Each path below is one point turned by a fixed rotation once a step. After each direction that follows a path, write how fast that rotation turns it, in degrees per step (0 if it stays still).
Each turn is a multiple of 5 degrees from 10 to 175, or 0.
Each row of a path follows its step; steps can be skipped.
path 1
step 0: |  -6 | -15 |  -1 | -14 |   9 |   3 |  19 |  14 |  23 |   5 |   2 |   3 |   0 | -11 | -12 |  16 |   1 |  11 |  19 | -32 | -14 |   3 |   9 |  12 | -13 |  13 |  -7 |  -6 |  16 |  -7 |  17 |   6 |  20 |
step 1: | -12 | -12 |   3 |  13 |   3 | -20 |  -4 |  -1 |  16 |  13 |  -7 | -22 | -11 |  18 | -18 |  -5 |   2 | -13 |   0 |  13 |   5 |  13 |  10 | -16 | -15 |  24 |  -8 |  15 |   6 | -10 |  23 |  -1 | -12 |
step 2: |  -5 |  -2 |  13 |   1 |  12 |  11 | -11 |  -1 | -26 |  18 |  -1 | -26 |  -4 | -20 |  -1 |   7 |  12 |   2 |   1 |   2 |  -4 |  -3 |  -7 |   4 | -10 |  -4 | -17 | -33 |  -6 |  -2 |  20 | -13 | -19 |
step 3: | -14 |   6 | -27 |   6 |   3 |  20 |  -3 |  -3 |  -6 | -20 |   2 |  -3 |  12 | -34 | -20 |   7 |  -4 | -14 |   7 |   7 |  23 |  12 |  17 |   1 |   5 |   8 |   8 |  -4 |   2 |   7 |   5 |   8 | -17 |
step 4: |  19 |  -1 |   1 |  25 |   6 |  28 |   2 |  -2 |   8 |   7 |  12 |  13 | -23 |   9 | -27 |   8 |   1 |   0 |  -6 |   9 |   8 |  12 |   2 |  30 |   9 | -10 |  -4 |   0 |  11 |   8 |   7 |  -9 |  11 |
step 5: |  -6 |  -5 |  25 |  28 |  13 |   2 | -19 | -21 |  20 |  -8 |  -8 |   6 |   6 |  -1 |   2 |  -6 |  -3 |  -9 |  -3 | -20 |  19 |  -3 | -10 |   6 |  18 |  15 |  -4 |  -3 | -10 | -23 | -11 |  -5 |  -2 |
step 6: |  15 | -18 |  23 |  -3 | -16 |   9 |  13 |  -4 | -18 |  -9 |  11 | -12 | -12 | -20 |   3 |  15 |  -5 | -24 |  -9 | -16 |   0 |  -3 |  14 |  -5 |  -7 |  -3 |  -3 |  20 | -10 | -13 | -13 | -20 |   1 |
step 7: |   7 |  28 |  -6 |  21 | -24 |  -1 |  12 |  10 | -11 | -15 | -28 | -11 |   4 |  17 |  13 |  16 | -11 |  -5 |  -3 | -21 |  13 |  10 |   6 |   5 |   2 |  -1 |  -9 |   3 | -11 |   6 |   9 |   8 |  -5 |
step 8: |  -9 |   4 | -11 |  11 |   1 |  -3 |   2 |  -8 |   4 |   1 |  21 |  -8 |   4 |   6 |   8 |  36 | -28 |  19 | -10 | -16 |  -3 | -20 | -10 |   8 | -10 |   6 |  -3 |  -2 |  26 |   7 |  -5 | -10 |   8 |
step 9: |  -4 |   4 |  -5 |  -8 |   2 | -41 |  -1 |  -4 |  -9 |   1 |  12 |   5 |  -5 |  20 |  -8 |   2 |  -8 | -31 | -14 |   4 |   6 |  -2 |  12 |   9 |  12 |  26 |  -8 | -19 |   4 |  -4 | -11 |   2 |  -1 |
step 10: |  -8 |   4 |  14 | -14 |  -8 |   1 | -20 |  24 |  -5 |   2 |  -5 |  -6 |  15 |  -8 |  -6 |  -4 |  -5 |   1 | -15 |   7 | -28 |  -1 |   5 |  32 |  -8 |   1 | -28 |  -1 |  -5 |   6 | -18 | -11 |  -7 |
|  5 |  2 | -8 |  4 | -2 | -2 |  1 | -3 | -5 | -8 |  6 | -2 |  3 | -1 | -1 |  1 |  6 | 10 | -2 | -6 |  2 |  0 |  1 | -4 |  1 | -2 |  3 | -3 |  0 | 11 |  3 | -1 | -6 | => 80
|  -3 |   8 |  -1 |   4 |   0 | -10 |  -8 |  -3 |   3 |  -1 | -11 |   4 |   1 |  -1 |  -6 |   2 |  -1 |  -5 |   3 |  -1 |   2 |   2 |   2 |  -6 |  -2 |   0 |   9 |   1 |  -1 |   2 |  -3 |  -1 |  -3 | => 175
|   7 |   4 |  -5 | -13 |  -2 |  -6 |  -4 |   1 |   5 |  -5 |  -1 |  -3 |   2 |   8 |   6 |  -2 |  -4 |   0 |  -2 |  -1 |  -1 |  -6 |   0 |   4 |  -3 |  -2 |  -2 |  -1 |   2 |   2 |  -8 |  -3 |   0 | => 25
|  8 | -4 | -2 |  6 | -9 | -4 |  4 |  6 | -1 |  5 | -5 |  0 | -2 |  7 | -4 | -2 |  2 | -4 | -1 |  9 |  0 |  1 |  1 |  4 |  4 | -1 | -3 |  4 | -4 |  6 |  4 | -4 | -3 | => 130
|   2 |  12 |   5 |  -3 |   4 |   1 |  -1 |  -2 |  -7 |   4 |   4 |   1 | -12 |   9 |   2 |  -4 |   4 |  -1 |  -1 |  -2 |   0 |   9 |   5 |   2 |  -1 |  -2 |   0 |   0 |  -1 |   1 |   1 |   2 |  -1 | => 140
| -5 | -1 |  0 | -7 | -1 |  1 | -4 |  0 | -2 |  9 | -2 | -6 |  4 |  3 | -9 |  4 |  1 |  8 | -6 |  3 |  5 |  0 |  8 | -4 |  2 |  4 | -2 | -5 | -2 |  2 | -3 |  4 |  4 | => 45
| -2 |  1 | -6 | -2 |  3 | -6 |  0 |  9 | -1 |  1 | -3 | -3 | -9 | -5 |  2 |  1 | -2 |  1 | -9 |  0 | -5 |  1 | -6 |  1 | -3 | 12 |  2 | -1 |  1 |  3 |  5 |  2 |  0 | => 45
path 2
step 0: |   6 |   3 |  -4 |   6 |  14 | -10 |   2 | -22 |   4 |  23 | -30 |   4 |  22 |  10 |   0 |  -9 |   2 | -14 | -19 |  11 |  -2 |   1 |  -4 |  -2 | -13 |   4 |  -1 | -25 | -12 |  -5 |   5 | -23 |  -5 |
step 1: | -14 |  -3 |  17 |   6 |   2 |   8 |  -4 | -20 |  -5 |  23 |  -4 |  -4 |  -1 |   8 |  -9 |  14 |   4 | -16 | -10 |  -4 |  -3 | -14 |  -6 |  -6 | -18 |  30 |   2 | -10 |  -6 |   4 |  11 | -26 | -21 |
step 2: | -16 |  -9 |  14 |  -2 | -17 | -10 |   1 | -23 | -30 |  24 |   0 | -17 |  -3 |  12 |  -8 |   6 |   1 |  -1 | -11 |  -1 |   2 |   8 |  24 |   0 | -22 |   3 |  -4 |   2 | -16 |  -3 |  15 |  -8 |  -2 |
step 3: |  -2 |   0 |   1 |   6 |   0 | -12 |  -5 | -21 | -19 |   8 |  -9 |   9 |   8 |  -9 |  -7 |   9 |  -7 | -30 | -13 |   7 |  -1 |  20 |   9 |  -9 | -18 |  -1 | -21 | -15 | -25 |  -7 |   9 |  -2 |  18 |
step 4: |   4 | -18 |  15 |  -5 |   3 |  12 | -13 |  -1 |   1 |  18 |   7 |  -1 | -16 | -22 | -13 |   8 |   1 | -24 | -22 |   1 |  -9 |  -4 |  -6 |   2 | -21 |  18 | -11 | -17 | -22 |   2 |  -3 |  -4 |  12 |
step 5: |  -3 | -11 |  18 | -20 | -11 |   5 | -13 | -13 | -18 |  13 |   9 | -11 | -18 |  -6 | -12 |  -2 |  18 |   5 | -14 |  25 |  -6 |   2 |   2 |   8 |  -8 |   5 |   3 |   4 | -13 |  18 |  12 | -11 |  28 |
step 6: | -15 |  -2 | -17 |  -4 | -11 | -15 |  -9 |  -5 | -13 |   2 |  -4 |   0 |  -8 | -15 |  -3 |  19 |  -2 |  -4 | -15 |  34 |  -2 |  14 | -12 |  -2 |  -9 | -16 |  -1 | -12 |  -4 |   7 |   8 | -19 |  29 |
step 7: |  -7 |  -4 | -19 |  -5 |   9 |   1 | -19 |  -4 |  10 |  26 |  -8 |  -2 | -14 | -19 |   4 |   7 |   0 |   1 | -25 |   2 |  -4 | -11 | -28 |  14 |  -7 | -12 |  -9 | -15 | -13 |  -6 |  11 | -12 |  10 |
step 8: |  -5 |   4 |   0 | -12 |   2 |   7 | -23 | -21 |  -9 |  12 | -26 | -18 | -15 |   5 |  -6 | -17 |  17 |   7 | -15 |   8 |  -8 | -23 | -16 |   5 |   2 |   1 |   8 |  -7 |  -6 |  -7 |  -1 | -26 |  10 |
step 9: | -17 |  -4 | -13 |  -1 |  -5 | -21 |  -3 | -21 |  -5 |  12 | -24 |  -4 |   7 |  19 | -13 |  10 | -14 |   7 | -10 |  16 |  -1 |   0 |  -7 |   3 |  -5 |  10 |  23 | -14 |  -3 |   4 |  -2 | -29 |   8 |
step 10: | -16 |   1 |  -8 |   4 |   4 | -16 | -14 | -25 |   0 |  25 |  -5 |  10 |   3 |   7 |   5 |  13 | -19 |   5 | -24 |  -4 |  -8 |  -9 |  -4 |  -4 |  -1 |   6 | -10 | -16 | -20 |  -1 |  16 | -13 | -23 |
|   5 |   3 |   1 |  -4 |  -4 |   5 |   3 |   1 |   6 |   3 |   0 |   1 |   0 |  -2 |   6 |   1 |   9 |   0 |  -3 |   7 |   5 |   6 | -10 |   2 |  -3 |  -9 |   2 |   3 |   4 |   1 |  -1 |  -6 |  -3 | => 45
|   0 |   4 |  -6 |   1 |   0 |   1 |  -4 |   1 |  -2 |   0 |  -5 |  -1 |  -3 |  -4 |   0 |  -2 |  -1 |  -3 |   0 |  -7 |   0 |   3 |   0 |   3 |  -3 | -10 |  -9 |   0 |  -2 | -15 |   0 |   5 |   0 | => 90
|   5 |   1 |  -4 |  -2 |  -4 |   1 |  -4 |   5 |  -4 |  -7 |  -2 |   3 |  -4 |   1 |   4 |   4 |   3 |   1 |   3 |  -2 |  -3 |  -6 |  -1 |   8 |  -1 |  -5 |   7 | -10 |  -4 |   6 |   5 |   2 |   4 | => 35
| -1 | -3 | -1 |  1 | -7 |  9 |  1 | -3 | -4 |  4 | -4 | -2 | -8 |  3 |  2 | -3 |  4 |  3 |  1 |  0 |  0 |  5 | -3 |  2 |  4 | 10 | -5 | -5 |  9 |  0 |  0 |  6 |  0 | => 110
|  4 |  7 | -2 |  3 |  6 |  1 | -4 |  0 |  3 |  4 |  3 | -5 | -1 | 12 |  1 |  3 | -4 |  4 |  1 |  5 |  3 | -2 |  2 |  2 |  8 | -1 |  2 | -8 |  2 | -8 | -1 | -6 | -3 | => 35
